In the data rows, 128 means zero.
Here are some points, one per row:
[110 120 132 184 149 168 173 45 112 110 90 109 140 228 146 124 148 162 109 146 129 164 94 118
 129 140 121 126 113 143 161 178 130]
[114 112 71 153 116 208 132 95 136 164 173 147 62 137 126 108 172 117 98 116 106 146 130 137
 86 100 88 89 82 96 134 127 114]
[113 146 173 155 156 134 114 104 143 157 109 99 123 87 133 173 122 156 127 108 104 75 134 156
 148 155 137 96 85 186 144 91 171]
[126 124 105 70 171 113 116 93 89 195 89 172 97 141 108 125 148 56 164 152 162 112 146 124
 122 194 185 96 86 141 148 137 142]
[129 78 147 126 140 122 153 129 169 109 151 87 175 143 105 92 71 143 150 137 168 131 130 112
 112 161 160 155 63 162 151 114 128]
[128 158 96 117 128 157 134 203 175 114 100 113 137 105 95 108 138 132 149 56 180 159 107 151
 159 101 125 93 130 213 127 132 165]
[189 110 137 144 97 124 106 104 173 148 116 107 118 133 137 146 159 130 97 75 80 132 97 131
 90 190 190 202 128 205 107 105 117]
[187 140 137 109 123 159 156 120 131 71 96 157 174 145 96 133 115 133 119 123 46 159 136 144
 99 146 108 79 139 129 152 100 149]
[133 126 158 124 114 146 91 128 120 141 132 93 189 125 133 97 144 206 114 140 115 106 92 148
 69 108 130 109 113 76 150 117 108]
[138 143 155 145 81 119 158 130 155 160 187 203 126 80 129 109 146 126 173 66 116 118 131 149
 68 133 96 115 139 162 159 135 133]
[96 105 146 62 96 97 121 95 189 92 126 177 72 84 118 140 123 111 36 146 91 150 98 124
 142 149 153 104 110 99 135 189 153]
[126 134 56 129 165 120 145 148 173 71 152 137 79 114 137 126 120 122 134 148 165 134 137 160
 82 120 168 131 142 128 157 165 127]
[145 116 151 183 156 142 99 150 133 119 129 103 133 124 70 117 143 79 76 153 160 90 173 125
 65 161 148 187 78 81 85 110 113]
[133 115 129 164 34 152 116 110 93 116 102 86 71 141 127 145 63 109 90 131 194 149 139 122
 93 139 111 159 90 159 148 140 193]
[99 111 132 94 174 136 161 129 162 149 124 85 63 126 114 183 142 140 95 101 126 58 115 117
 81 130 53 132 171 111 122 151 191]
[108 104 156 99 127 139 110 70 139 92 169 206 156 121 154 112 88 118 106 86 157 164 126 107
 110 140 88 126 133 138 96 90 108]
[131 98 136 103 121 110 210 115 131 130 142 91 56 121 128 132 132 124 185 132 131 163 203 77
 125 134 178 126 124 113 104 106 135]
[114 150 133 126 157 75 95 102 115 111 133 69 100 152 127 130 185 110 140 122 105 171 79 61
 169 134 76 130 109 222 81 149 143]
[101 79 158 200 96 79 176 154 141 98 118 140 137 150 94 96 202 139 161 104 147 135 75 113
 112 70 97 128 104 101 154 87 127]
[173 138 132 124 150 94 65 157 98 179 155 140 143 152 132 132 80 164 117 142 162 144 113 97
 151 138 74 118 106 161 160 142 104]
[157 106 101 205 123 144 110 118 144 114 138 85 110 141 123 146 104 163 124 142 178 127 113 136
 113 145 137 103 165 138 105 156 83]
[130 218 105 136 169 82 104 156 113 112 121 131 105 124 116 125 170 190 137 201 129 123 89 172
 77 130 140 173 142 119 81 104 123]
[96 83 190 95 131 173 90 103 111 93 163 117 110 124 108 121 110 155 149 143 110 109 146 210
 94 105 124 105 157 140 154 103 126]
[122 134 93 135 131 107 155 132 166 126 70 133 119 73 43 119 64 159 128 154 160 131 89 105
 129 59 134 138 120 144 121 175 90]
[217 205 190 101 131 126 157 110 82 104 157 167 130 96 95 121 150 89 112 114 155 164 119 198
 156 83 94 173 136 125 122 159 157]
[99 124 86 181 141 55 69 137 173 95 126 165 132 106 183 63 84 89 111 98 98 145 116 112
 103 104 152 143 124 124 156 120 160]
[66 132 124 133 130 127 143 147 120 97 97 154 160 77 205 191 154 134 94 110 147 141 116 162
 96 169 132 177 69 95 149 171 101]
[145 133 191 148 180 163 115 135 146 119 96 167 123 167 127 101 155 63 177 120 110 136 106 77
 129 78 166 79 100 92 102 164 82]
[76 92 133 124 70 123 119 173 102 166 180 168 151 123 143 179 118 160 147 109 137 85 79 115
 170 151 105 79 100 107 164 173 118]
[71 169 98 132 133 87 136 127 154 161 155 121 157 150 109 127 77 138 136 131 117 137 156 155
 118 126 95 103 77 127 107 109 120]
[101 134 104 134 107 168 210 137 121 149 84 135 161 124 115 64 160 146 137 155 107 143 105 152
 96 169 110 93 146 170 102 119 153]
[130 135 102 196 132 102 125 112 132 113 50 145 139 107 127 79 169 114 81 151 169 120 166 99
 137 122 105 130 110 88 147 72 117]
[156 99 129 132 148 116 48 130 165 115 111 117 100 102 90 156 183 109 157 129 147 127 133 187
 139 127 135 89 99 155 90 156 86]
[110 116 139 143 107 110 93 141 122 151 89 124 158 120 172 89 164 121 151 143 67 116 119 98
 69 108 143 132 185 164 172 136 142]
[152 168 166 145 115 129 122 71 138 89 139 124 125 132 102 128 144 106 162 80 107 22 141 85
 153 204 113 156 133 112 169 126 116]
[45 136 161 114 148 163 109 141 173 169 126 140 110 127 101 83 141 120 155 118 214 123 69 143
 190 177 181 170 209 109 168 142 148]
[166 103 102 100 132 76 120 164 49 142 150 106 113 88 107 99 99 105 198 165 132 122 112 144
 115 115 167 161 137 108 155 150 126]
[146 87 156 125 165 203 124 132 126 87 93 74 123 113 184 171 68 66 155 119 102 180 86 166
 137 102 112 131 122 106 143 83 88]
[137 193 101 134 82 172 106 128 174 138 157 85 159 133 121 143 129 100 113 45 145 129 118 121
 169 147 208 93 140 67 85 63 113]
[169 80 82 94 164 141 130 78 119 103 143 116 145 108 120 132 146 197 172 142 145 62 137 94
 141 64 162 147 137 128 93 95 163]
[144 87 133 109 64 133 106 108 152 220 113 166 193 157 131 155 135 131 143 128 124 140 183 119
 144 88 168 156 95 124 113 166 157]
[144 139 107 117 103 127 128 172 114 136 122 129 106 178 179 123 143 98 75 89 149 85 158 81
 118 83 139 102 223 140 165 146 114]
[143 158 111 152 115 113 150 115 144 163 155 98 147 102 213 123 141 149 121 137 164 148 81 99
 134 142 156 98 84 106 122 148 116]
[120 102 98 97 117 83 128 89 125 144 166 127 91 138 99 93 161 83 146 132 112 150 152 148
 95 120 145 99 96 115 158 105 113]
[102 165 128 100 146 100 138 147 90 147 108 151 132 147 128 159 121 83 124 102 130 161 127 124
 128 93 146 150 149 143 173 64 103]
[116 108 127 93 135 165 117 126 50 85 46 153 113 90 181 109 159 142 110 113 165 119 180 164
 156 132 121 93 129 202 122 155 101]
[117 168 178 139 89 96 170 113 85 180 52 137 107 120 115 133 109 149 109 97 127 103 138 143
 81 166 147 102 159 124 36 155 59]
[107 146 136 126 120 147 134 159 142 112 150 178 99 213 79 166 111 89 115 170 158 82 133 115
 120 93 93 165 125 114 148 108 98]
[86 136 140 178 121 76 73 112 108 89 178 125 130 95 100 175 113 178 105 168 130 207 165 132
 124 173 138 75 171 125 147 84 85]
[172 124 190 147 130 157 116 112 121 140 126 133 116 69 151 190 175 120 103 157 150 131 114 88
 123 115 146 126 163 88 156 124 154]
[103 144 154 118 129 101 128 108 105 200 136 106 84 165 159 139 118 104 137 129 129 142 106 166
 151 114 75 162 136 122 110 52 200]
[152 132 105 142 88 168 54 142 102 47 109 144 57 151 125 138 103 210 195 102 110 180 131 80
 134 120 131 166 124 93 125 134 182]
[137 111 113 145 179 171 108 144 86 131 178 145 125 125 130 96 175 174 114 123 163 121 75 136
 139 114 136 147 65 123 88 108 135]
[145 155 92 109 135 114 118 108 73 170 156 88 146 193 99 151 117 128 120 75 124 145 125 152
 129 149 163 115 175 107 182 189 138]
[132 171 58 101 160 141 111 50 92 104 110 152 154 126 135 155 98 108 128 89 82 48 81 121
 120 107 96 120 112 135 120 143 91]
[128 68 137 149 65 79 108 152 67 98 105 141 122 129 43 122 119 123 131 148 99 104 102 102
 182 138 120 103 150 138 115 120 141]
[90 99 168 116 69 85 160 124 76 126 155 117 142 143 188 133 125 116 162 111 187 106 133 124
 145 108 138 129 155 127 69 107 104]
[152 145 146 114 127 121 157 130 142 113 160 131 120 128 160 51 127 148 84 132 96 140 122 134
 149 140 147 173 167 96 95 168 169]
[152 145 44 78 67 95 142 75 150 109 124 102 161 115 171 155 154 111 176 137 166 156 108 126
 114 107 80 146 133 101 94 130 103]
[111 129 101 75 126 168 118 134 173 208 75 136 92 130 126 156 133 173 151 179 89 176 141 108
 183 153 108 158 137 125 174 46 70]
[157 146 93 138 148 128 106 180 129 178 102 87 93 116 110 86 96 136 129 63 113 129 175 142
 130 102 76 109 130 76 98 123 119]
[110 116 85 125 141 131 98 195 109 117 122 150 177 207 112 165 143 157 127 119 123 119 194 133
 98 132 135 241 124 159 136 142 97]
[150 141 109 166 149 131 166 105 132 155 210 173 148 131 100 161 110 114 103 192 120 112 116 119
 137 107 141 103 141 211 109 89 135]
[110 138 133 130 126 152 91 183 120 110 145 136 111 122 161 75 109 94 147 166 83 108 145 135
 167 175 84 130 88 106 61 163 138]
[166 174 160 117 76 104 127 188 151 116 109 127 98 170 170 120 51 143 110 197 119 101 119 149
 114 70 154 96 86 132 104 117 147]
[113 126 174 134 159 143 143 77 147 121 126 78 191 128 143 102 95 75 147 154 128 170 130 132
 121 144 117 138 177 140 128 163 97]
[83 139 81 147 110 169 92 99 120 110 123 122 154 167 119 100 97 131 121 214 123 89 117 108
 161 118 142 123 183 113 90 121 151]
[171 110 118 104 149 90 169 159 175 78 120 166 107 150 110 188 125 181 146 137 126 102 107 143
 99 126 158 95 120 117 120 129 141]
[112 118 95 136 146 105 104 113 124 131 105 122 152 97 173 112 108 99 145 123 95 88 132 155
 84 130 154 101 142 156 150 89 188]
[75 68 147 106 167 78 134 112 144 126 131 145 121 203 142 159 153 145 92 75 92 165 150 204
 188 95 168 127 147 119 68 125 132]
[164 177 172 43 110 174 82 109 154 120 120 149 170 126 118 106 151 148 122 169 171 160 154 88
 99 137 111 88 126 141 134 118 151]
[122 171 168 133 136 159 161 143 108 167 103 151 142 149 104 165 133 107 193 129 69 195 118 99
 104 139 141 141 110 114 113 194 182]
[157 39 119 83 148 142 123 217 113 171 149 89 137 122 104 123 126 103 61 133 125 140 106 96
 82 144 91 101 172 150 105 120 97]
These points spread out most along one direction. How far along it is each point below, from 0 to 99? The average is 50, and the first point in the table lies past the average. One standard deviation of the points above along it is 16.
[43 176 117 52 84 137 132 159 147 78 150 50 168 93 83 136 190 115 131 135 98 120 180 98
 135 124 96 135 123 124 133 140 105] 53
[136 140 143 161 130 130 143 79 107 162 111 118 102 58 124 131 111 161 139 109 100 148 139 164
 149 83 104 174 167 89 172 152 81] 58
[100 126 159 105 150 137 177 176 87 99 138 79 157 96 127 157 112 104 108 129 116 118 73 106
 115 132 154 158 91 110 135 89 157] 50
[84 101 144 190 119 167 123 125 163 172 138 133 173 70 114 157 113 114 127 135 116 97 200 154
 170 53 126 170 145 152 103 163 169] 53
[160 151 144 140 89 162 189 169 140 109 132 142 87 139 182 120 167 130 150 155 90 88 139 154
 196 148 142 137 111 168 158 124 67] 57
[132 133 92 131 114 174 172 126 38 110 178 119 144 96 97 81 117 142 54 106 93 152 155 125
 174 143 185 125 86 117 150 127 144] 51
[144 82 114 114 182 107 181 124 133 143 98 181 142 108 111 111 85 167 110 101 150 126 136 65
 143 179 85 152 154 99 98 92 118] 48
[126 163 181 117 197 91 144 129 129 127 130 86 135 136 169 137 139 157 84 110 148 133 207 77
 149 82 129 77 90 136 186 144 142] 59
[139 138 113 152 147 138 133 130 155 131 180 137 106 85 159 124 120 97 106 147 86 119 109 81
 169 127 116 157 132 166 125 143 67] 50
[120 137 161 137 169 142 142 121 149 114 164 142 105 171 162 71 80 155 177 95 147 105 161 146
 122 158 108 134 141 127 149 150 116] 54
[206 84 112 112 97 64 127 113 175 132 97 96 176 163 117 102 143 107 93 153 123 103 124 208
 209 167 73 134 117 79 175 142 140] 51
[163 104 83 183 160 124 144 178 127 111 142 152 171 120 161 208 136 84 178 158 151 146 169 134
 150 184 93 73 178 87 111 128 208] 50
